Look-ups in named tables: a row name and a column name give one cell, copied from the table.

Table Dis
	Suruni	Vumi	Bafisub	Febo	Bidev
Dil	62	1	167	116	80
Feg	153	44	134	228	128
Reb	190	130	96	224	154
Dar	153	45	134	228	129
Semazad	192	193	73	179	160
Fomotub	36	70	146	24	72
Bap	76	183	99	1	100

Bap, Suruni: 76
Semazad, Bafisub: 73
Dar, Bidev: 129
Dil, Febo: 116
Dil, Suruni: 62
Fomotub, Bafisub: 146
Fomotub, Bidev: 72
Dar, Suruni: 153
Feg, Vumi: 44
Dar, Bafisub: 134
Feg, Bidev: 128
Semazad, Febo: 179
Semazad, Bidev: 160
Dil, Vumi: 1
Reb, Bafisub: 96
Reb, Vumi: 130
Semazad, Suruni: 192

Guvatif:
	Nim	Bakisag	Doku	Bes	Seluvu
Noga	3.611	4.725	-1.486	1.706	0.454
Golevud	3.426	6.373	-0.290	4.108	-2.728
Nus	0.619	0.853	-1.795	5.844	7.851
Lurizo	4.037	-0.496	-3.020	3.491	-0.802
Fodeb	3.466	5.003	-7.454	2.220	5.608
Fod	3.894	-2.381	-4.886	4.225	0.989
Vig	-1.844	1.137	-4.428	9.421	-6.146
Vek	-4.797	2.311	-7.033	-0.445	2.694
Piverit	-1.187	-6.234	-1.874	2.173	2.515
Zak	0.833	-0.413	-6.694	-3.469	0.886
Mav	0.365	4.836	-4.534	4.113	-6.832
Rarizur	5.661	9.248	0.295	0.281	2.786
Dapin	-3.042	-0.985	-5.523	4.604	1.159

What is the Bes of Lurizo in Guvatif?
3.491
What is the Doku of Mav in Guvatif?
-4.534
What is the Seluvu of Fod in Guvatif?
0.989
What is the Bakisag of Vek in Guvatif?
2.311
What is the Nim of Piverit in Guvatif?
-1.187
What is the Nim of Mav in Guvatif?
0.365
What is the Doku of Nus in Guvatif?
-1.795
What is the Bakisag of Noga in Guvatif?
4.725
What is the Seluvu of Vek in Guvatif?
2.694
What is the Nim of Fodeb in Guvatif?
3.466
What is the Bes of Fod in Guvatif?
4.225
What is the Seluvu of Nus in Guvatif?
7.851
What is the Seluvu of Dapin in Guvatif?
1.159
What is the Seluvu of Golevud in Guvatif?
-2.728
Which row has the largest Seluvu? Nus

Kiv
|  | Padel | Tiva | Ruz | Gubila | Zemel | Ket | Vepeno | Lal | Nov | Sidava |
|---|---|---|---|---|---|---|---|---|---|---|
| Zanili | 139 | 131 | 19 | 155 | 130 | 87 | 114 | 76 | 77 | 163 |
| Der | 139 | 131 | 19 | 155 | 130 | 87 | 114 | 76 | 77 | 163 |
| Vam | 139 | 131 | 19 | 156 | 130 | 88 | 114 | 76 | 77 | 163 |
| Zap | 92 | 123 | 223 | 61 | 67 | 143 | 162 | 171 | 163 | 69 |

What is the Sidava of Der in Kiv?
163
What is the Vepeno of Zap in Kiv?
162
What is the Tiva of Der in Kiv?
131
What is the Zemel of Zanili in Kiv?
130
What is the Gubila of Vam in Kiv?
156
What is the Tiva of Zap in Kiv?
123
What is the Nov of Vam in Kiv?
77
What is the Ruz of Der in Kiv?
19
What is the Vepeno of Der in Kiv?
114
What is the Vepeno of Zanili in Kiv?
114

Nub =
columns: Pib, Zizakat, Zin
Zomi: [155, 224, 165]
Vanuku: [108, 125, 71]
Gir: [162, 183, 206]
Zanup: [147, 173, 156]
Tonikes: [139, 28, 190]
Padoni: [114, 5, 124]
Gitotut: [167, 158, 236]
Kizenif: [91, 92, 27]
Dava: [163, 136, 232]
Vedodaf: [146, 59, 200]

Vedodaf, Zin -> 200
Padoni, Zin -> 124
Zanup, Pib -> 147
Vanuku, Pib -> 108
Vanuku, Zizakat -> 125
Zanup, Zizakat -> 173
Kizenif, Zin -> 27
Dava, Zizakat -> 136
Dava, Zin -> 232
Dava, Pib -> 163

Kovu
cols = Pidemav, Rov, Tal, Lekizo, Vab, Kuzivum, Fugeral, Biseka, Sotumo
Guz: [25, 158, 143, 60, 102, 7, 86, 153, 97]
Nosoran: [96, 79, 158, 74, 147, 32, 65, 82, 112]
Ruz: [64, 104, 158, 41, 101, 66, 83, 88, 186]
Dobe: [119, 78, 63, 3, 72, 136, 207, 63, 108]

Vab of Guz = 102
Rov of Guz = 158
Rov of Dobe = 78
Lekizo of Nosoran = 74
Lekizo of Ruz = 41
Vab of Ruz = 101
Lekizo of Dobe = 3
Sotumo of Nosoran = 112
Rov of Nosoran = 79
Pidemav of Nosoran = 96
Fugeral of Guz = 86
Row with the largest Biseka: Guz

Table Mufe
fields: Rokora, Lemose, Zotosa, Mam, Filez, Giva, Gapevit, Giz, Binuf, Kevi
Gim: [123, 147, 90, 73, 146, 142, 159, 156, 125, 123]
Mede: [113, 125, 124, 123, 164, 162, 125, 175, 124, 101]
Sefi: [132, 116, 95, 93, 109, 84, 170, 124, 126, 125]
Liva: [82, 120, 161, 83, 93, 116, 137, 98, 123, 183]
Tizapan: [61, 175, 109, 193, 135, 169, 167, 92, 124, 178]
Liti: [102, 88, 77, 161, 153, 62, 115, 129, 124, 185]
Zaron: [111, 123, 137, 148, 91, 112, 100, 131, 117, 116]
Dobim: [195, 87, 128, 202, 96, 100, 119, 152, 125, 119]

Gim, Rokora -> 123
Tizapan, Mam -> 193
Zaron, Rokora -> 111
Mede, Kevi -> 101
Liva, Gapevit -> 137
Tizapan, Binuf -> 124
Mede, Binuf -> 124
Liva, Giz -> 98
Mede, Lemose -> 125
Zaron, Giva -> 112
Sefi, Giva -> 84
Which row has the largest Rokora? Dobim

Vifivud.tsv
	Pigikob	Vufe	Lekesa	Vum	Som
Dida	54	57	41	47	48
Bolefeg	62	83	15	36	39
Taf	50	48	17	27	31
Dimu	53	41	93	78	74

Lekesa of Taf is 17
Vum of Taf is 27
Pigikob of Bolefeg is 62
Vum of Dida is 47
Som of Dida is 48
Pigikob of Dida is 54
Lekesa of Dida is 41
Vufe of Bolefeg is 83
Pigikob of Taf is 50
Som of Taf is 31
Vum of Dimu is 78
Lekesa of Dimu is 93
Vufe of Dimu is 41
Vufe of Taf is 48
Vum of Bolefeg is 36
Som of Dimu is 74
Vufe of Dida is 57
Pigikob of Dimu is 53
Som of Bolefeg is 39

Kovip.csv
,Tinaruf,Batebav,Zotofo,Femek,Guvag,Pezig,Sugupe
Mese,84,83,163,138,241,71,189
Bozi,164,183,151,243,90,160,63
Zab,91,241,96,186,227,128,166
Lat,63,126,236,202,148,105,243
Defigin,177,118,64,84,188,136,150
Gipek,106,157,176,91,150,182,191
Riri,241,147,172,221,120,58,197
Vuzemez,204,144,203,87,111,200,83
Geduna,240,171,217,218,135,116,70

Sugupe of Lat is 243
Pezig of Defigin is 136
Sugupe of Gipek is 191
Zotofo of Vuzemez is 203
Batebav of Bozi is 183
Femek of Zab is 186
Batebav of Zab is 241
Femek of Gipek is 91
Batebav of Mese is 83
Pezig of Gipek is 182
Batebav of Riri is 147
Sugupe of Vuzemez is 83
Pezig of Bozi is 160
Tinaruf of Lat is 63

Table Zim
cols = Ziv, Kav, Tusagav, Dis, Rodega
Sud: [-10.3, -14.8, 12.1, 1.5, 72.0]
Rege: [66.8, 6.4, 44.9, 36.9, 37.4]
Talit: [-3.6, 45.7, -3.4, 22.7, 0.1]
Det: [12.5, 38.9, 9.4, 11.2, 5.7]
Dibuv: [48.3, 50.0, 4.9, 67.9, 12.2]
Bobomur: [77.4, 26.7, 46.2, 42.7, 0.4]
Dil: [15.9, 6.0, 23.4, 25.7, 13.5]
Bag: [-38.0, 54.2, -44.5, 43.8, -53.6]
Zode: [3.4, 53.7, 25.0, -0.9, -17.4]
Lup: [30.5, 23.2, 32.0, 8.2, 15.6]
Rer: [24.2, 22.2, 23.6, 14.8, 17.7]
Nofo: [-49.4, -20.0, 24.7, 31.4, 5.1]
Sudi: [12.5, 64.2, 14.3, 25.0, 39.5]

Bobomur, Ziv: 77.4
Bag, Ziv: -38.0
Bag, Dis: 43.8
Rer, Tusagav: 23.6
Bobomur, Tusagav: 46.2
Bag, Rodega: -53.6
Dibuv, Rodega: 12.2
Sudi, Ziv: 12.5
Det, Ziv: 12.5
Lup, Tusagav: 32.0
Nofo, Kav: -20.0
Sudi, Kav: 64.2
Nofo, Dis: 31.4
Rege, Kav: 6.4
Rer, Dis: 14.8
Dil, Kav: 6.0
Bobomur, Rodega: 0.4
Det, Rodega: 5.7
Dibuv, Tusagav: 4.9
Zode, Ziv: 3.4

Table Rebef
          Bib   Vila  Seloma    Toz    Kud  Fopemu   Puru  Sirega
Lur      -895  -1603   -2095  -2549  -1937   -1989    -83   -1833
Bazir   -3939  -2823   -2103  -2488    233   -2043  -2474    1179
Zefi    -3092  -2557   -2088   -925  -3547   -2201  -3257   -4103
Minu      441  -1052   -1956  -4379   -126   -1784   1868    2480
Zak     -2493  -2274   -2159  -3865   2579   -1909  -3243    4842
Vebole   5571   1069   -1803  -2991  -7008   -1993   4874   -8443
Zum     -2969  -2384   -2115   -935  -3650   -2193  -3038   -4467

What is the Toz of Minu in Rebef? -4379
What is the Toz of Lur in Rebef? -2549
What is the Toz of Bazir in Rebef? -2488
What is the Vila of Lur in Rebef? -1603
What is the Fopemu of Vebole in Rebef? -1993
What is the Toz of Zum in Rebef? -935
What is the Puru of Bazir in Rebef? -2474
What is the Seloma of Lur in Rebef? -2095
What is the Sirega of Minu in Rebef? 2480
What is the Vila of Minu in Rebef? -1052
What is the Seloma of Bazir in Rebef? -2103
What is the Fopemu of Bazir in Rebef? -2043
What is the Kud of Minu in Rebef? -126
What is the Toz of Zefi in Rebef? -925

